In the data rows, 128 means zero.
Here are some points, one per row:
[173 119 155 111  82 115 186 118 150 199 149  78  76 144  53 102  74 108
 136  71  89 134 131  71 107 148 153 101 176 145 132 156 166 156 150 150
 102 149 137 137 196 173  88 121 129 112 150  80]
[143 145 133 156 110 112 166 134 131 189 146 113  70 115  78 133 112 109
  82 121  88 123 116 101 144 165 157 107 125 134 142 132 194 122 115 120
 127 125 132 152 191 152 104 106 141 107  53  51]
[122  87 108 105 131 121 126 164 124  88 107 141 111 120 120 153 101 143
 112 135 101 141 136 121 101 138 147 101 143 136 134 147 130 163 159 178
 140 160 180 119 110 168 152 109 109 155 144 146]
[ 84 139 128 130 131 135 116 103 103  97 144 156 166 111 191 101 203 147
 145 171 180 124 131 173 163 142  94 148  79 106 122  85  81 108 102  64
 137 108 108 108  90  72 134 142 140 144 103 171]
[129 130 139 134 116 110 110 133 122 110 150 111 126 146 121 111 157 130
 141 163 151 107 159 104 137 138 133 125 142 125 104 133 145 135 151 126
 106 130 122  89 103  80  96 129 129 115 129 131]
[121 131 103 115  81 145 143 107 132 173 142 127 124 104 126  89 108 122
 163 112 140 157 143 108 136 139 111 141  96 118 122 136 138 126 110  99
 138 110  93 114 141 122  87 142 138  87 130 119]
[108 120 126 149  80  95 176  76  79 161  91 107 180  86 210 114 147 158
 159 116 138 160 119  99 123 176 109 151  97 128 110 137 145 133 118 123
 155 116 114 133 133 118  59 115 137  96  99 139]
[125 134 125 145 107 149 138 133 121  79 100 151 119 161  97 123 114 132
 104  71 154  86 149 100 123 102  97 109 156 105 108 114 114 124 157 153
 103 169 137 135 107 125  64 138 124 137 131 105]
[127 169 106 161 157 134 126 121 127 117 125 172 157 196 158 113 145 170
 189  98 174 122 103 127  99  81 107 161 123 125 138 139  88 174 169 104
 126 168 145 155  57 131 108 165  69 157 141 136]
[117 131 119 128 141  93 125 124  95 160 140 112 146 148 170 129 152 131
 172 178 141 109 135 119 141 145 147 141 110  87 125 135 121 139 156  87
 111 124  84 121 133 118  58 133 113 119  75 132]
[112 151 151 112 128 100 106 154 103 141 139 112 129  84 185 121 174 136
 141 162 148 128 142 114 141 151 160 127  78 107 131 129 153 120  83 116
 114 111 123 113 151 113 166  94 145 121  70  97]
[130 141 134 128 135 160 103 140 156 107 142 124  97 136 100 142 148 122
 103 140 127 105 168 126 123 140 106 124 123 163 104 146 143 127 123 115
 117 127 115 111 118 134 145 124 161 125 111 121]
[145 129 104 100 138 173  59 151 122  77 138 158 117 189 105 124 148 133
 149 141 157 114 166 161 139  67 105 141 121 160 100 113  87 127 136 111
 131 131 112  93  98  97 156 137 124 159 144 158]
[114 128 138 104 130 118 116 152 124 105 122 129 126 140 146 146 138 135
 134 178 164 130 146 144 135 130 138 132 155 141 114 129 117 134 111 120
  75 131 138 122 112 125 145 111 163 122 110 150]
[135 125 143 124  86 127 140 147 113 171 136  87 128  58 161 118 147 117
 125 151 117 146 134 123 135 202 172 104  97 117 131 139 189 108  74 139
 142 116 147 128 175 135 140  84 136 110  62  89]
[133  95 164 118 139 149 111 132 139 109  96 108 122  62 127 137 102 130
  87 131  95 132 115 150 107 165 129 104 132 131 119 121 137 103 150 146
 157 132 152 108 131 150 177 117 143 140 142 121]
[ 92 165 142 120 158  99  91 112 132  88 125 148 139 161 177 115 123 107
 160 167 149 106 136 118 102 129  89 143 144 129  81 125  87 138 142 124
  95 110 136 119  58  90 137 153 118 161 124 168]
[116 107 125 111 110 145 151 142 156 128 118 127  93 112  72 130 115 141
  48 119 125 110 148 139 127 145 161 115 120 106 149 123 148 103 102 172
 155 136 153 134 140 182 161 101 166 108 150 105]
[131 141 127 151 165 129 111 125 117 134 137 155 192 146  98 118  96 138
 155 137 106 199  87 170 101  61 136 150 149 128 131 138 104 151 146 149
 167 105 126 132  96 144 163 152 100 140 180 187]
[116 143 139 135 152 105 121 118 125  96 150 151 116 198 139 135 150 141
 131 154 119 113 130 138 128 102 154 112 134  78 162 131 129 132 165  99
  77 156 140 126  89 122 129 152 127 151  91 147]
[139 159 112 109 150 179  92 158 138 128 130 147 116 133 109 176 164 107
 120 151 130 128 143 150 111 102 132 148 119 150 105 145 117 122 107 116
 107 110 144  96 122 114 168 115 144 120 105 141]
[143 128 126 126 113 120 116 141 120 123 156 116 128 126 125 135 188 140
 125 182 148 125 141 139 138 140 160 113 108 134 127 155 129 165 121 126
 114 119 154 126 124  93 140  97 162 112 110 143]
[145 129 103 162 153 179 132  98 121 184 153 168 136 170  38  83  86 110
 138  61  84 159  96 134 110  38 111 161 143 136 129 166 112 115 161 114
 129 118 110 129 126 106 119 176  91 139 141 128]
[178 114 156 143 176 133 119 146 130 180 166 124 100 135  97 146 107 101
 124 111  81 138 110 155 111 111 161 132 124 158 131 140 153 134 104 135
 143 132 134 126 161 161 164 126 110 136 145  97]
[124 116  99 116  87 123 151 105 137 136 120 134 166 117 115 137 139 137
 118  98 110 151 109 114 128 119  74 127 115 122 148 127 136 130 131 130
 161 113 130 142 154 110 123 141 128 103 157 135]
[ 82 174 145 155 104 118 150  99 102 114 137 140  94 110 159 112 121 100
 159 114 123  93 149  92 129 154 106 107 101 109 114  90 117 108 146 102
  82 112  88 130 143 106  44 196 121 157 111 102]
[103 128 142 133 100 123 181 122 134  93  60 140 145  65 161 143  66 138
  94  64 129 112 124 112 145 167  79 107 179  91 113  73 120  59 121 141
 141 144  83 171 129 178  88 146 154 110 130  86]
[119 136 143 126 115 122  99 111 118 125 131  98 168 162 173 101 138 154
 178 164 144 135 126 149 124 136 147 139 133 165  99 153  93 160 159 110
 111 152 147 132 121 106 139 132  95 134 173 181]
[125 121 114  87 217 126 142 173 130 190 138 120  84  97 153 151 164  87
 143 111 171  96 123 105 145 171 142 128  79 133 136 110 143 110  41 100
 121 106 175 151 204 135 178  91 118 194 177  91]
[149 114 110 139 152 131  77 158 152 139 157 137 140 195  87 112 123 109
 148 131 143 135 115 141 122  81 130 126 151 140 140 140 109 158 155 130
 133 131 138 115 122  96 150 132  79 149 204 185]
[136 131 137  91 113  81 125 117 112 133 127 103 127 117 153 135 131 123
 136 143 158 107 163 128 147 148 138 143 139 134 128 129 149 123 100 132
 103 109 136 133 142 135 134 111 159  92 101 119]
[166 143 109 164 139 172 121 137 142 145 147 135 142 146  85 132 144 144
 105 117 137 124 119 161 134 101 138 146 140 157 123 141 123 151 137 120
 125 130 145 105 104 116 148 123 137 125 128 125]
[ 92 114 117 146 121 133 153 104 125  40  93 141 114  91 154 154 113 155
 118 120 119 105  97 140 139 125 105 129 136  95 146  89 108 100 140 124
 110 129 134 144 105 138  86 122 145 146 110 138]
[147 138 110 113 146 143 125 128 143 162 148 134 133 172  51 159 119 123
 101 112  84 145 130 134 119  94 116 149 173 156 143 167 117 165 136 151
 105 122 140 145 138 145 156 120 119 126 172 134]
[125 135 101 149 173 125 109 149 140 119 136 150 146 120 151 181 135 118
 145 138 108 147 107 162 114 103 138 134 109 132 148 104 110 150 101 155
 189 118 118 159 104 148 157 135 115 124 128 154]
[107 100 122 105  79 144 178 155 175  75  73 108  82  71  85 148 118 135
  57 119 133 124 174 133 148 154 103 114 144 129 119 151 133  85 111 188
 141 138 122 130 145 177 131  86 179  82 135  96]
[136 123 144 143 108  87 158 104 144 163 118  89 124  69 168 137  72  91
 136 103  93 122 110 115 101 165 149 109 126 136 149 101 171 107 112 141
 171 122 104 134 179 145  98 136 131 119 114  89]
[104  73 129 150 137 142 160 135 128  43  78 170 108  99 143 148  40 159
  73 103  81 127  74 118 134  94 152 103 153  80 186  79 112 112 154 153
 144 168 125 139 100 194 114 133  98 175 129 124]
[122 156 138 119 137  87  93 122 110 110 128 119 157 171 141 126 153 123
 117 146 158 125 147 127 126 131 127 131 141 137 129 152 123 155 139 139
 123 112 150 130  86  82 146  86 143 127 130 163]
[167 119 149 127 124 159 129 112 121 152 108 103 146  88 145  92 150 141
 123 153 124 136 107 136 146 134 100 153 126 139 120 120 132 104 114  99
 153 128 113 124 144  85 144 149 123 122 129 133]
[115 102 149 102 105  62 128  98 121 131 125  94 128 129 169 124 158 110
 118 103 148 124 117  87 146 184 109 103 124 138 115 100 161 115 138 146
 135 129 110 125 165 112 136 111 112 115 147 100]
[182  94 114 131 151 173 115 118 161 161 149 141 160 176  82  89  95 119
 164 114 108 172 100 138 147  58 152 137 114 132 168 138  89 125 129 130
 159 122  84 140 130 142 143 186 103 101 164 159]
These points spread out most along one direction. Take the direction at right angles to it along which they spread out most. Then take the direction at right angles to both along which they spread out most. Go by this last direction. For each point below, how far along it does it lie, from 0 to 99? 50 is the average, and the first point above lies past it. One standard deviation of the points above along it is 16.
[122  87 108 105 131 121 126 164 124  88 107 141 111 120 120 153 101 143
 112 135 101 141 136 121 101 138 147 101 143 136 134 147 130 163 159 178
 140 160 180 119 110 168 152 109 109 155 144 146] 45
[149 114 110 139 152 131  77 158 152 139 157 137 140 195  87 112 123 109
 148 131 143 135 115 141 122  81 130 126 151 140 140 140 109 158 155 130
 133 131 138 115 122  96 150 132  79 149 204 185] 61
[114 128 138 104 130 118 116 152 124 105 122 129 126 140 146 146 138 135
 134 178 164 130 146 144 135 130 138 132 155 141 114 129 117 134 111 120
  75 131 138 122 112 125 145 111 163 122 110 150] 55
[ 82 174 145 155 104 118 150  99 102 114 137 140  94 110 159 112 121 100
 159 114 123  93 149  92 129 154 106 107 101 109 114  90 117 108 146 102
  82 112  88 130 143 106  44 196 121 157 111 102] 28
[136 123 144 143 108  87 158 104 144 163 118  89 124  69 168 137  72  91
 136 103  93 122 110 115 101 165 149 109 126 136 149 101 171 107 112 141
 171 122 104 134 179 145  98 136 131 119 114  89] 46
[166 143 109 164 139 172 121 137 142 145 147 135 142 146  85 132 144 144
 105 117 137 124 119 161 134 101 138 146 140 157 123 141 123 151 137 120
 125 130 145 105 104 116 148 123 137 125 128 125] 61
[139 159 112 109 150 179  92 158 138 128 130 147 116 133 109 176 164 107
 120 151 130 128 143 150 111 102 132 148 119 150 105 145 117 122 107 116
 107 110 144  96 122 114 168 115 144 120 105 141] 68
[167 119 149 127 124 159 129 112 121 152 108 103 146  88 145  92 150 141
 123 153 124 136 107 136 146 134 100 153 126 139 120 120 132 104 114  99
 153 128 113 124 144  85 144 149 123 122 129 133] 55
[103 128 142 133 100 123 181 122 134  93  60 140 145  65 161 143  66 138
  94  64 129 112 124 112 145 167  79 107 179  91 113  73 120  59 121 141
 141 144  83 171 129 178  88 146 154 110 130  86] 8
[145 129 103 162 153 179 132  98 121 184 153 168 136 170  38  83  86 110
 138  61  84 159  96 134 110  38 111 161 143 136 129 166 112 115 161 114
 129 118 110 129 126 106 119 176  91 139 141 128] 49
[147 138 110 113 146 143 125 128 143 162 148 134 133 172  51 159 119 123
 101 112  84 145 130 134 119  94 116 149 173 156 143 167 117 165 136 151
 105 122 140 145 138 145 156 120 119 126 172 134] 63
